In the rows, zero is written as 100.
Each path below is one point turned by a fixed rotation once a step. After each direction that follows a path, write how fast that rotation turns it, in degrees per step (0 if it stays still).
Each turn is a multiple of 5 degrees from 10 to 175, or 0.
Each row of a path follows its step; steps can be skipped.
Rotation 1:
step 4: 70 130 73 77 131 75 141 109 100 135 116 98 84 113 67 109 109 97 88 116
 80 98 103 97 124 87 93 110 140 64 108 84 119 94 73 137 89 105 120
step 9: 143 76 76 70 120 120 128 103 98 92 99 36 96 91 114 98 80 121 119 86 121
 104 128 130 108 80 78 135 112 88 86 108 99 85 93 104 82 110 100
step 14: 55 146 76 73 118 125 125 83 110 88 128 79 126 124 90 96 101 107 140 111
 85 91 111 95 69 88 94 106 94 96 91 94 98 100 61 112 124 70 76
step 15: 88 125 66 89 125 115 121 113 139 86 71 81 71 97 103 104 68 81 108 115 83
 101 111 143 103 66 99 90 108 120 120 74 114 133 81 126 88 91 127
step 16: 162 89 64 102 114 116 127 88 98 116 97 85 104 100 85 126 110 94 113 93
 95 107 122 131 99 79 80 119 113 99 122 81 99 106 129 145 84 109 56
step 18: 66 114 77 80 82 125 153 106 114 110 76 89 119 96 83 87 116 79 95 102 73
 119 90 95 81 103 77 68 114 69 103 98 137 101 103 106 107 47 116
step 20: 106 115 72 55 143 81 118 76 113 111 97 86 88 97 98 110 122 99 119 83 59
 83 97 118 86 105 82 144 119 99 63 96 100 97 123 91 88 134 65
step 23: 140 67 84 84 105 105 130 101 73 108 108 81 94 133 96 130 139 111 99 75
 82 84 119 114 122 133 88 87 128 62 100 100 83 91 94 123 75 93 81
step 25: 86 129 99 69 109 105 124 114 117 101 100 42 120 88 109 104 124 82 68 104
 104 115 97 118 79 81 80 109 126 108 115 121 126 76 57 88 99 63 115
Speeds:
105 102 105 100 94 110 96 95 96 107 97 104 104 109 102 91 105 97 100 91
 89 89 108 100 105 103 93 96 98 102 92 100 107 95 93 83 100 86 103 -> 65
98 96 107 95 94 100 95 96 96 101 98 90 107 104 104 109 91 99 103 101 98
 105 100 95 99 106 92 120 99 106 88 98 91 100 115 97 97 97 92 -> 100
98 96 116 105 101 91 107 98 99 95 103 104 99 104 92 112 97 110 94 103 99
 102 97 113 106 105 103 104 105 106 102 92 97 103 85 97 89 91 104 -> 170
94 96 108 102 103 100 94 94 105 110 99 95 97 108 106 101 104 96 91 103
 99 94 104 115 96 108 104 105 93 103 106 93 115 89 105 109 109 109 98 -> 85
99 103 87 85 108 92 96 97 100 104 97 91 108 114 93 94 90 104 96 100 111
 106 99 102 106 104 108 99 101 101 90 100 106 104 92 94 104 103 103 -> 70
111 98 101 97 94 105 107 101 99 98 103 95 87 100 101 105 104 98 98 89
 103 94 102 94 115 103 103 99 96 110 90 96 109 114 102 112 93 108 102 -> 100
109 96 99 107 101 96 87 100 99 103 112 95 103 99 95 102 98 85 102 106 93
 109 88 98 102 89 100 100 95 97 94 100 112 93 93 105 89 96 100 -> 120
